Each named turn below is shown by a few rows before and after it. Which turns, in which order, take the first row of each later pair to the second? The first pair is answered.
U (before |-> after):
[  1 -19 -13  10   7  -5  13  11  -7  -4] |-> [  7 -13   7   1  -5 -13 -11  13  11 -17]
[-17   0   2  28   7   7   3 -10  15   8] |-> [-15  -1   8  28   4   5  -2  -6  21   0]
[ 1 -8  0  4 -1 -9 11 -1 21  2] |-> [ 2 -2  6 -2 -4 -7 -1 -4 22  7]
Y (before |-> after):
[-10 -10   3  -1  -4   3  -7  -1  -4  23] |-> [-12 -11  -6   5  -1   8   2  -1 -10  18]
[-12  -1 -15  -4   2  10   2  -8 -19  10] |-> [ -9   3  -5 -12  -3  10 -12  -8 -17  10]
[  3 -17 -18  18  18 -12  28   5   4  -4] |-> [ -6   7  -4   7  -1  14   6   7 -21 -38]
P (before |-> after):
[ -7  16  -2  25   2   9  20 -15   1  28] |-> [ -8  27  10  28  -7  15  11 -13   4  11]
[ -9 -23  -9 -12  20 -18  10   5 -16  12] |-> [-17  10  17 -17  -2   7 -20   4 -23 -15]
[  2  17  16  13 -12   7   1   5  14   9] |-> [ 4  3  3 14 -3 -2 12  6 16 22]
[ -2   0 -17  11  11  -5  24 -11  13  46] |-> [-13  41  14   7 -18  27 -11 -12   4   9]

Between the rows of a pair lie 2 to 3 turns.
[ 10 -19 -14  11  12 -19  14  10   6   1] |-> [ 11   6  10 -10 -10  -5 -24  11  -7 -20]
Y then Y
[-1 22 10 26 -3 13 10 -9 14 -6] |-> [ -1  30  14  17  -3  13   1 -12  14   6]
U then U then Y
[ 17 -16   4   2   6 -27  11   7  40  -3] |-> [ 16 -16  -6 -12  13 -28   9  -1  24  28]
P then P then P
[ -5   6   2 -25  -3   3 -15  -9 -28 -27] |-> [ -9  -4 -11 -16   7   6   2  -7 -33 -31]
U then U
[ -5   7  18   1  -1   7 -14 -10 -20   8] |-> [ -9   0   5  13   4   9   4  -4 -26  -7]
Y then U then Y
[ -6   6 -17  11   9  12   1   9 -30 -31] |-> [ 12  10   8 -15   7 -20 -30  -3  10  24]
U then U then Y
[ -9 -10  -8   0  12  -2  17   3 -17   5] |-> [-12   9   9  -2  -4   9  -1   4 -15 -19]
P then U then U
[-10  -7  -1  -8   0   6   2   3 -27  -5] |-> [ -2 -22   2  -4   2 -11   8  11  -7 -12]
U then U then P
[ -9  28  11   7  -7  27 -17 -23  -3  13] |-> [ -5   1  -1  33  -1  18  16  -3   9 -34]
U then U
[ -8  24   7  -9 -14   7  -5 -13   3   9] |-> [-13  21  -3   9  -9  15  14 -11   3   1]
Y then Y then P
[  7 -10  19   7  -8 -14  -4  16  34 -40] |-> [  2 -10  -4   9  16 -17  15 -10  27  45]
U then Y
[ -9  16  -9  16   5  29  11  -9 -21  12] |-> [ -2   4 -11  15  13  13  15 -11  -2  36]
Y then Y then Y
[-12   1 -12  -7  18  -2  10   3 -13  29] |-> [ -9 -13 -16  -9  16  -8  16  18 -14  -4]
U then Y then P
[  6  -2  -9  38   3 -11  15  -5  11  13] |-> [ -1  29   8  21 -15  13 -14 -11 -12  -4]
Y then U then U
[ -1  17  22  -8 -13  -3 -14 -21  30  29] |-> [ -6  12   7   4  -3  -1   5 -24  28  43]
P then U
[ -7  13 -11  -7  10  25  11 -16 -38  21] |-> [  9  12  34   0  -6  -9 -15 -10  37  15]
P then U then Y
[  1  14   1   5  -6  25 -13  14 -11  -1] |-> [ 10 -11  -7  16   5   0   6  19  17  10]
Y then Y then U
[ 11 -31   8 -21  -4 -32  -9   9  10  -9] |-> [ -1 -34 -20  -5  13 -18  21  -2 -10  19]
U then Y
[ -1  26 -14 -29   8  14   0 -10 -48 -10] |-> [  6  30   5 -36  -5   7 -20  -4 -28 -26]
U then U then U
[ -3  10   2 -14  -5   7  -6  13 -13  -3] |-> [  6  -6   3 -11   1 -12  -2  16  11  10]
Y then P then P
[ -1  23  22  39 -23   4   2 -14  37  -4] |-> [  4   5   9  43 -12  -9  18 -10  44   7]
P then P then P
[  1 -11  -9 -20  -1   2 -13  -1 -23 -10] |-> [  3 -18 -11 -20   2  -4  -9   2 -17 -12]
P then P then Y
[ -6  10  11  17  -5  13  -1   0  11 -17] |-> [  5 -14   2  13   6 -12   8   5  24  -8]
P then U
[  3 -16  -8  -9   3 -11   5   9  -3 -10] |-> [  1  -8   1  -8  -6  -3  -4  10  -2 -23]
P then P
[ -8   6 -12 -24  -2  11 -12  18 -24  17] |-> [ -2   5   5 -26 -12   4 -26  26  -6  -6]
U then U then U
[ 13  -6  31 -28 -12 -17 -38   5  21 -29] |-> [ 16 -26   0 -37  17 -33 -16  -6  11  34]
P then U
[-22   0 -18  10  10   8  39  -9  -9   8] |-> [-22  12   1  11  -6  19  24  -2  -6 -31]
P then U
[ -3   2  -5  -3 -14   7  19   7  10 -36] |-> [  8 -16 -12 -24   0 -18  15   2  18  11]
Y then P
[ -1   5  17   7  -8  15  12  -3  -1 -18] |-> [  1  -7  11  14  -3   6  23   0   6 -16]
P then P then P
[ -1  -4 -10  11   8  11  10   1  -3 -16] |-> [  6 -14 -12  -2  14  -9   5   1   5   8]
U then P
[  4   0  -3  10  -3  -7   7   6   6 -13] |-> [  7   3   5   3  -7 -10  -4   6  13 -10]
Y then Y
[ -5  -2 -10  -9   2   7   4   2 -19  -4] |-> [  7  -9   4 -14  -2 -12  -9   2   8   3]
U then U then Y
[ -9  -3 -13   1   5  17   3   7 -30  -6] |-> [  5 -27  -7   2   6 -14   7  16   5  -9]
U then U then P
[-13  -1   1  14  -1  16  12 -12  -5 -21] |-> [-13  -5  -9  12   6  15  18 -14 -12  -7]
Y then U then U
[  2 -12  27  12  -1 -18   0   0  50   3] |-> [ -5 -25   3  27  13 -14  30   2  35   7]
U then U then U
[ -2   4  12   9  -9   2  -1  -1  20 -14] |-> [ -3   4   8  13  -8   4   5   0  15 -17]
Y then Y then Y
[ -1  -5  -1   2  -8   4  -4   9  -8 -34] |-> [  7 -22  -1   1   3 -22   2   7  21   0]
Y then Y
[  6  -5  -6   2  -4   4   9  18 -12 -43] |-> [ -1   1 -25   1   8  16  19   5 -36  -7]
U then U then U
[ -7  25  13  22   1  11   2 -11  18  33] |-> [-15  32  11  27  -3  26   5  -9   0  14]
Y then Y
[ 17 -17  -8 -12  13 -15  -4  -9 -15   5] |-> [ 17 -16  -3  -6   7 -12  -3  -1 -12 -23]
Y then U
[ -6   6  13   5  -6   8  -6   6  24 -17] |-> [ -7  -3   0  16   3   5  12   6  26 -10]
Y then Y
[ -1   4  -4  13  -3  19  24 -14  14  26] |-> [ -1  21  14  -4 -18  29  -3 -16   7  11]
Y then Y
[ -3   9 -10   8   4  11  19  -6 -26  -7] |-> [  3   9  10   9  -8   1   5   1  -3 -33]
P then U
[  5  -2  -9  -4  17   0  11   0 -23   6] |-> [  5  -2  -3 -15  13  -1   1   3 -24   0]
U then P
[-13  16  -5  16 -12  34   1  -1 -25 -19] |-> [-10  11 -15   3   2  21   1 -13 -25  34]
Y then U
[ -7   9  -4   8  -1  13   8 -13 -12  10] |-> [ -1   8   6  -2  -2   2  -3 -15   0  22]
Y then Y
[ -2  12  22 -10  -7  -1 -24  -1   4  23] |-> [ -5 -20  -7  22   8  -5  25  14   2 -10]
U then U
[ 12 -10   7 -21   1 -25 -10   8  17   5] |-> [ -6  15  -3 -23  -2  11 -11  -3 -26  10]
Y then P
[-4 -3 10 31 -4 -7 14 -5 41 -3] |-> [-18  11  -7  15  -5  27  12  -2 -21 -30]
P then U then Y
[ -3 -25  -2  29  -3   1  19   8 -10  -6] |-> [  1   2  24   1 -16   4 -25  -7  -6  22]
U then U
[  1  24  15  -2 -16   8  -6 -20   9 -15] |-> [  5  14  13  -2 -15   1  -2 -13  13 -30]
P then Y then U
[ -1 -11  -5 -12   2 -20 -14  22 -11   3] |-> [ -8  -2  -7  -7  -3  -6 -12  24 -22 -11]
Y then Y then P
[ -6  -5  -7  -5   0  16  -3  -7 -20 -14] |-> [  5  -7  11 -17  -5  -2 -22  -8   3  -7]
U then Y
[ -4   9   7  -3  -5  -2 -11  -7  11  20] |-> [ -3 -10  -6  14   1  -5  15   6  14  -4]
U then U
[-12  18  -2  11   2  34   5  -2 -18  14] |-> [  8 -27  -5  11  11 -12  18  18  22   4]
U then Y then P
[  1 -16 -18  10   0   4  16   8  -3 -26] |-> [  0  13   1 -19 -12  14 -22  -5 -14  -3]
Y then U
[ -3  -8  -7 -21   0 -11  -9  21 -19 -28] |-> [  4 -13  -4 -27   7 -29 -15  13   0  14]
U then Y
[-12  -2 -22  14   3  17  29   0 -28  -7] |-> [ 11 -17  13   5  -7 -26   4   6  34  -8]
U then Y then Y
[ -5 -12   7  19   1   5  15   0  11  -3] |-> [  1 -21   9   6   1  -5   7   7  12 -10]
Y then P then U
[ -9   9  -8  12   7  12  17 -14  -6  14] |-> [ -3  17  11  -6  -4   5 -12 -16   3  20]
Y then Y
[-21 -15 -24  21  14   1  16   8   4 -19] |-> [ -7 -27 -18  -7  17 -26  -4   6  19   8]
U then P then U
[  6 -26  -4 -11  -4 -27  -3  -4  42  27] |-> [-17  17   1 -12 -26  31 -20  -2 -18 -32]
Y then Y then U
[ 20 -19   5 -16   0 -15  -6   4  19  -9] |-> [ 13 -16 -16 -15  14  -3   8  -7  -4  24]
U then U
[ -1   2  22 -15  -9   1 -21  -8   5   4] |-> [  2  -7  15 -13  -2  -8 -11 -13  13  21]
P then U
[  5  -8 -20  22  19  -6  25  -2  16  49] |-> [-13  27 -20   7   1  39   4  -2 -42   9]
Y then Y then U
[ -5 -17 -12  13  14 -10  25  -4  -2  -3] |-> [ -1 -12  -3   8  12 -17  15 -12  12  23]
U then U then Y
[ 5 -2  0 18  2  6  3  1 11 -7] |-> [  2  11   8   8  -4  10 -12  -4   4   2]
Y then U
[ 12  -8   0 -26   2 -22 -20  -3   2  18] |-> [ -5  -3 -21  -4   4   9   9   1 -32 -19]
Y then Y
[-14  14   2  36  -1  34  21  -4   6   5] |-> [-15  24   7  25  -5  42   7  -9  -6  10]
Y then U
[-12 -13  -6  17  14 -18  21  -4  10  19] |-> [-21   7  -4  14   9   1  10 -14 -10  30]
P then Y then Y
[-12  10  15   0   0   4 -40  -7   2   0] |-> [-18 -13 -18  26  17   5   5   2 -10 -14]
U then U
[  8 -15   3 -25   5 -21 -13   2  -2  29] |-> [  2 -18   1  -7  -4  -7   1  19 -11 -38]
U then Y then U
[-31  -4  -5 -11  -5  36   5  -9 -22  29] |-> [-32   8  10  -5 -16  46  -2  -5 -16   5]
P then P then P
[  1   1  21  -2 -10  -6 -17  -1  12  -7] |-> [ -5   1  -2   5   5   2   4 -11  -7  27]
U then Y
[  1  -8  -4   7  -6   1  10  13   0 -46] |-> [ 13  -9   8 -11   1 -27  -8  -3  31  19]
U then Y
[  5 -30 -29  -7  18 -20  22   3 -10  20] |-> [  6  -9 -10 -27   8 -16 -10  -7  -9  44]
U then U then U
[ -6  18  19  14 -11  14 -15  -1  20 -13] |-> [-12  14  -4  21   6  15   6 -12   6  27]
U then Y then Y
[ 22 -20 -15   7   7  -6  11   2  13  12] |-> [ 23 -23 -19  -5   8  -3   7   4  -1   6]
Y then U then P
